which system made each run:
Bal, path 1 (7 x 32):
0:  295 -253  -64  228   60  -64   89   12  141  -27  -16  -97  388 -141   15   33   17  -86  -80  153  182   12 -309  244 -186  -85  -41   15  386   51  201 -369
1:  263 -276  -29  244   89 -147  190   -3  142  -75   62 -185  407 -137   47  -34   -7   13  -59   97  111   54 -352  188 -137  -58  181    2  336   59  162 -332
2:  217 -184   20  253   97 -235  289  -33  108 -102  109 -255  434 -157   44  -13 -107  106  -21   18   20   85 -324  142  -91  -13  385  -24  231   74  128 -276
3:  152  -61   55  245   46 -309  372 -123   52  -99  137 -262  402 -185   39   19 -213  210   24  -44  -62   87 -189  153  -98   27  529  -86  127   85  132 -149
4:   71   69   57  234  -15 -307  390 -204   34  -49  132 -176  391 -244    5  101 -332  264   60  -54  -90   46  -22  203 -126   27  512 -127   30   99  148  -31
5:   11  152   22  195  -88 -291  374 -250   11   28  139  -65  358 -312   -6  188 -381  268   93  -50  -85  -28  110  255 -167   20  363 -124  -28   76  172   55
6:   -9  206  -20  165 -140 -218  310 -241   19   92   77   52  294 -358  -33  271 -401  222  117  -35   -9  -87  217  337 -225    0  157 -128  -26   74  223   82
luba, path 2 (7 x 32):
0: -171   71    0 -312  -64  259 -317  149 -130   32 -118  226 -492  287    3  -41  193 -209  -34    2  -31  -18  174 -251   95   20 -312   89 -161  -62 -221  134
1: -114   57  -42 -277 -101  306 -342  125  -85   87 -155  315 -403  189  -14   59  146 -277  -67   59   65  -71  217 -109   -8  -15 -515   98  -77  -70 -119   97
2:  -19   12  -81 -180  -92  287 -316   96  -45  107 -175  321 -242  107  -51  124  140 -304  -86  123  177 -125  155   39  -93  -78 -636   87   57  -66   -3    0
3:   85 -103  -99  -76  -64  268 -274   91   16   91 -197  264  -74   50  -54  123  145 -323 -130  185  254 -109   40  132 -167 -120 -635   73  202  -54   91 -127
4:  183 -223 -117    3    3  184 -226  116   87   23 -161  144   44   37  -55   80  192 -332 -148  196  265  -95 -129  156 -156 -144 -524  108  316  -42  120 -267
5:  255 -318 -101   50   76  126 -164  170  141  -45  -94   22  123   69    9  -13  232 -276 -151  176  226  -24 -273   56 -110 -131 -320  117  401  -30   77 -361
6:  255 -374  -66   57  131   97 -129  209  150 -104  -42 -116   90  135   52 -134  287 -219 -123  133  131   28 -397  -74  -15 -100  -85  122  392  -25    1 -380
boka, path 3 (7 x 32):
0:  137 -315   24  -48  157   68 -139  250   35 -181  -35 -196 -114  307   68 -281  365 -180 -121   46  -14  125 -382 -284  147    4   91  123  174  -21 -173 -251
1:  -27 -185   52 -179  105  105 -191  240  -59 -154  -21 -138 -324  389   72 -273  344 -189  -90   -6 -100  128 -229 -368  202   51   58  111   -5  -53 -272  -90
2: -143  -19   67 -277   16  134 -230  180 -141  -86  -53    7 -475  386   51 -188  264 -142  -53  -62 -140   90   15 -381  200   92  -11   78 -170  -55 -292   90
3: -248  143   38 -320  -92  154 -225  107 -171    3  -78  165 -493  261   25  -42   98 -114   10  -71 -144    8  251 -287  114   73 -133   58 -271  -33 -243  236
4: -257  265    7 -263 -151  154 -190  -28 -162  114  -82  287 -401  109  -36  126  -61  -79   46  -73  -65  -77  402  -76   20   57 -253   -6 -270  -34 -112  297
5: -191  279  -23 -140 -218  120 -107 -135 -126  164 -107  326 -195  -69  -94  258 -168  -63   23   -7   34 -140  448  142 -140    5 -406  -41 -219  -31   40  255
6:  -66  216  -55  -10 -187   85  -41 -134  -35  190 -102  311   37 -211  -94  325 -224  -54   23   60  134 -187  371  296 -256  -64 -441  -52  -50   -2  190  134
Fune, path 4 (7 x 32):
0: -288  207   84 -276  -75   11  -55   37 -171  -25   14   61 -413  205   43  -44  -24   60   72 -151 -255   35  260 -286  145  128  185  -24 -357  -20 -242  302
1: -243  120  116 -284  -45   29  -74   77 -178  -67   14    4 -432  289   61 -130   60   17   28 -149 -243   89  138 -361  174  122  220   16 -291  -34 -280  240
2: -193   58   93 -264   13   54 -127  139 -152  -92   -4  -30 -442  361   56 -176  169  -59  -27 -119 -204  112   78 -397  217  113  144   44 -240  -31 -307  155
3: -163  -29   66 -284   18  146 -202  185 -136  -90  -46    4 -460  383   49 -201  250 -145  -55  -61 -150   90    5 -389  193   80    6   91 -172  -51 -300   98
4: -122  -33   33 -286    9  199 -284  210 -130  -24  -78   61 -471  376   15 -175  286 -227  -73  -27  -68   57    9 -340  160   48 -157  118 -119  -64 -254   49
5: -118  -21   -5 -303  -18  253 -342  206 -112   14 -123  175 -468  333   23  -88  260 -248  -71   20    0   22   67 -278   95   18 -333  100  -96  -56 -217   51
6: -137   48  -32 -319  -60  263 -356  155 -106   51 -141  258 -460  256    3   -5  199 -255  -36   48   14  -38  167 -200   62    7 -422  118 -129  -74 -186   94
Ton, path 5 (7 x 32):
0:   20  -77   98   26  118 -219  205   57   -9 -190  184 -293   32  104  104 -209  -12  194   29 -120 -217  193 -235 -235  147   96  656  -11  -45   45 -152  -51
1: -109   -6  127 -115   90 -112   66   99  -98 -168   97 -217 -209  242  106 -243   99  105   22 -146 -253  166 -125 -355  226  140  520   20 -168   20 -265   59
2: -179   16  101 -230   40   37 -112  147 -141 -114    4  -84 -419  349   73 -209  177  -51  -16 -126 -232  125   13 -393  228  118  224   31 -222  -16 -298  116
3: -189   44   53 -312  -21  193 -250  166 -149  -30  -72  103 -497  343   41 -128  224 -174  -30  -37 -103   60  100 -342  169   83 -115   86 -207  -57 -275  127
4: -121   28  -23 -287  -53  279 -351  168  -91   53 -151  249 -460  277   10  -36  206 -265  -63   48   13  -22  136 -213   64    7 -416  112  -95  -80 -186   69
5:   -6  -21  -79 -183  -78  317 -346  137  -28   90 -191  298 -276  149  -45   79  171 -313  -80  129  151  -95  141  -17  -85  -83 -609  115   76  -73  -31  -40
6:   96  -92 -112  -59  -76  221 -231   55   20   98 -199  251  -23   10  -94  151  100 -311 -123  186  239 -133   40  184 -196 -113 -634   71  203  -59  116 -138

runs to name:
path 6 (5 x 32):
0:  260 -207    2  267   63 -198  240  -60  126  -55   62 -181  444 -188   28   28  -89   48  -63   80  103   48 -304  257 -167  -56  234  -35  306   83  170 -294
1:  270 -225  -25  263   61 -155  213  -30  115  -40   54 -155  446 -194   26   43  -62   24  -72   97  133   36 -302  254 -166  -71  161  -28  331   48  195 -323
2:  278 -191  -54  268   46 -147  206  -57  131  -18   46 -127  438 -215   16   73  -76    0  -59  106  131   23 -271  271 -191  -83  101  -18  335   47  235 -311
3:  276 -175  -60  258   40 -128  196  -49  120    7   22  -74  440 -235    2   98  -93   -4  -65  128  157  -27 -228  325 -212  -90   38  -26  342   59  248 -302
4:  249 -141  -56  260   13 -138  196  -96  140    0   31  -62  441 -264    5  145 -149   24  -39  114  163  -24 -178  346 -248 -103   46  -32  308   45  258 -282
 : Fune
path 7 (5 x 32):
0:  257 -173  -98  173    5   25   23  -17  124   60  -67   88  321 -202  -30  175  -17 -153  -85  176  248  -82 -147  340 -273 -132 -318   21  352   23  237 -311
1:  278 -246  -70  207   54  -27   62   18  127   -3  -38  -53  367 -135   -8   63   39 -120 -107  162  208  -13 -262  257 -199 -115 -119   42  394   21  192 -365
2:  276 -273  -50  224  105 -115  141    8  143  -68   44 -161  383 -116   34  -31   23  -34  -95  118  128   41 -365  192 -125  -82  115    9  368   46  172 -375
3:  247 -229   14  262  105 -203  239  -17  134 -101   90 -227  404 -129   59  -51  -56   79  -41   42   38   85 -349  150  -79  -27  345   -9  281   65  135 -299
4:  162 -103   58  245   82 -293  344  -79   90 -113  149 -264  406 -173   51  -17 -155  189  -12   -3  -43   81 -250  142  -62   20  494  -77  160   82  113 -191
 : Bal
path 8 (5 x 32):
0:  -24 -194   63 -186  103   82 -171  236  -63 -154  -25 -138 -312  401   72 -285  330 -170  -90  -26 -104  130 -222 -373  213   48  106  113  -10  -38 -281  -98
1: -167  -33   62 -270   18  126 -216  178 -139  -82  -48   12 -462  376   50 -207  235 -137  -57  -66 -145   97   -7 -386  207   83   16   84 -170  -42 -304  101
2: -254  154   44 -335  -68  140 -203   87 -177    2  -77  155 -506  280   17  -55   95 -107   13  -82 -148   11  237 -290  142   91  -73   64 -278  -43 -256  241
3: -271  279   15 -277 -164  152 -171  -14 -167  104  -71  247 -396   92  -38  113  -52  -73   54  -62  -87  -72  410 -104    1   48 -244  -17 -308  -26 -132  307
4: -197  289   -4 -140 -217  100  -88 -138 -136  160  -93  307 -191  -69  -84  250 -190  -51   33   -9   14 -132  469  128 -123    1 -369  -60 -235  -30   50  271
 : boka
